In the rows, zero is written as 128.
The same turns and mirrors carry the whole set onto itself and the rows of a family onto each other. Which other rows belong to the same family as each row named below? List them in the order they appear above.
These 18 rows form 3 families of 6 rows each.
j12: [131, 114, 92, 67, 127, 103, 148, 131, 156, 146, 151, 116, 148]
j203: [126, 105, 113, 159, 113, 124, 102, 130, 132, 150, 111, 128, 145]
j77: [139, 113, 102, 69, 134, 116, 154, 125, 154, 128, 152, 135, 138]
j324: [119, 114, 115, 151, 139, 138, 125, 139, 101, 129, 99, 113, 130]
j926: [87, 100, 113, 79, 150, 119, 121, 113, 162, 122, 129, 95, 108]
j876: [134, 89, 104, 131, 137, 141, 123, 133, 114, 175, 96, 130, 131]
j114: [134, 100, 98, 108, 134, 134, 119, 125, 109, 176, 90, 128, 110]
j865: [86, 107, 106, 70, 149, 131, 141, 115, 171, 131, 138, 111, 111]
j408: [115, 104, 109, 147, 105, 131, 111, 122, 143, 151, 114, 153, 151]
j548: [110, 102, 137, 85, 99, 139, 142, 159, 177, 131, 136, 105, 122]
j596: [112, 121, 136, 143, 142, 153, 132, 143, 109, 123, 104, 116, 131]
j255: [122, 116, 114, 64, 129, 116, 146, 130, 168, 141, 156, 119, 148]
j587: [104, 122, 132, 135, 135, 136, 121, 149, 99, 129, 102, 103, 145]
j843: [128, 88, 107, 117, 150, 124, 124, 134, 121, 181, 90, 124, 122]
j442: [128, 115, 113, 151, 98, 115, 118, 111, 142, 152, 114, 133, 146]
j286: [104, 122, 130, 75, 108, 130, 142, 149, 174, 131, 141, 99, 109]
j654: [78, 100, 107, 83, 163, 134, 126, 130, 163, 127, 137, 106, 112]
j815: [109, 120, 125, 90, 92, 150, 138, 145, 171, 129, 144, 103, 111]

The rest of the family of j654: j12, j596, j843, j442, j815
The rest of the family of j286: j203, j324, j876, j865, j255
The rest of the family of j408: j77, j926, j114, j548, j587

The same turns and mirrors carry the whole set onto itself and the rows of a family onto each other. Which other rows belong to the same family as each row named below? List them in the order they appear above.
These 30 rows form 5 families of 6 rows each.
j706: [120, 137, 151, 138, 114, 143, 119, 91, 148, 141, 169, 123, 133, 104, 116, 138, 141, 96, 112, 120, 159]
j277: [134, 133, 105, 161, 135, 144, 145, 130, 133, 113, 128, 104, 100, 126, 124, 112, 107, 113, 134, 140, 96]
j41: [128, 141, 158, 140, 124, 145, 121, 90, 147, 134, 160, 127, 140, 126, 117, 132, 135, 85, 104, 113, 141]
j816: [129, 128, 119, 91, 146, 129, 108, 134, 133, 117, 118, 128, 139, 107, 118, 132, 94, 173, 149, 148, 163]
j518: [136, 142, 125, 124, 156, 173, 131, 129, 147, 123, 106, 169, 113, 138, 122, 150, 156, 130, 139, 108, 158]
j961: [121, 133, 166, 147, 119, 140, 115, 100, 149, 139, 165, 132, 132, 103, 119, 139, 146, 89, 117, 124, 140]
j980: [127, 127, 139, 131, 116, 125, 88, 125, 135, 126, 121, 122, 165, 111, 127, 128, 128, 160, 128, 125, 65]
j960: [142, 141, 104, 151, 149, 154, 138, 130, 130, 113, 135, 109, 95, 130, 128, 123, 97, 107, 137, 147, 109]
j202: [137, 143, 137, 135, 158, 173, 133, 125, 138, 128, 116, 161, 110, 147, 128, 167, 165, 136, 143, 116, 142]
j153: [129, 147, 132, 131, 159, 177, 142, 129, 142, 128, 106, 154, 116, 149, 122, 155, 164, 125, 134, 118, 147]
j118: [142, 143, 110, 151, 144, 151, 145, 124, 127, 115, 121, 103, 98, 138, 120, 111, 107, 102, 124, 145, 110]
j383: [131, 124, 132, 141, 125, 122, 101, 152, 122, 111, 122, 118, 165, 100, 125, 133, 123, 146, 126, 103, 71]
j410: [126, 142, 110, 153, 140, 151, 137, 128, 140, 115, 138, 109, 98, 131, 124, 110, 96, 121, 135, 154, 98]
j304: [128, 120, 138, 129, 114, 123, 91, 145, 131, 119, 119, 117, 168, 105, 137, 135, 126, 152, 131, 99, 78]
j652: [119, 114, 103, 114, 128, 95, 127, 133, 105, 147, 167, 117, 148, 115, 136, 156, 166, 134, 132, 113, 142]
j283: [124, 140, 133, 135, 156, 172, 138, 113, 132, 129, 109, 157, 109, 138, 124, 162, 159, 151, 141, 131, 150]
j777: [116, 101, 100, 122, 134, 88, 129, 128, 124, 137, 163, 109, 148, 119, 139, 144, 173, 129, 136, 128, 130]
j403: [126, 140, 145, 140, 121, 134, 116, 86, 138, 147, 169, 129, 136, 123, 123, 130, 139, 82, 116, 107, 141]
j608: [130, 134, 127, 86, 140, 125, 106, 134, 145, 115, 128, 129, 150, 114, 107, 137, 107, 169, 142, 135, 172]
j95: [134, 136, 118, 88, 141, 120, 101, 147, 140, 107, 123, 137, 135, 128, 118, 136, 100, 172, 135, 119, 162]
j269: [119, 113, 92, 109, 139, 90, 133, 137, 121, 144, 154, 125, 147, 118, 148, 162, 165, 138, 136, 123, 132]
j216: [124, 103, 96, 115, 125, 98, 127, 141, 121, 144, 151, 110, 149, 117, 139, 163, 168, 143, 137, 117, 134]
j660: [146, 142, 103, 158, 146, 150, 140, 125, 125, 116, 117, 109, 104, 122, 116, 116, 97, 110, 125, 133, 97]
j143: [125, 145, 136, 136, 158, 177, 126, 126, 145, 130, 99, 156, 111, 141, 124, 151, 154, 153, 139, 116, 147]
j793: [129, 132, 113, 92, 138, 115, 101, 143, 140, 120, 125, 116, 141, 119, 122, 139, 94, 175, 142, 122, 163]
j532: [127, 133, 133, 133, 126, 133, 93, 139, 126, 111, 106, 117, 161, 108, 129, 127, 136, 156, 127, 118, 66]
j272: [133, 137, 164, 145, 125, 149, 106, 95, 143, 143, 167, 129, 136, 114, 118, 135, 131, 89, 111, 117, 137]
j849: [109, 110, 105, 115, 139, 91, 128, 131, 135, 137, 160, 123, 146, 110, 137, 161, 179, 135, 146, 130, 131]
j639: [136, 129, 142, 130, 116, 117, 99, 133, 128, 124, 116, 130, 171, 105, 132, 144, 128, 150, 124, 108, 71]
j553: [135, 132, 121, 89, 141, 113, 108, 145, 142, 123, 124, 130, 145, 114, 119, 130, 85, 165, 139, 134, 158]

The rest of the family of j383: j518, j652, j403, j95, j660
The rest of the family of j277: j706, j777, j608, j143, j532
The rest of the family of j216: j41, j153, j118, j304, j793

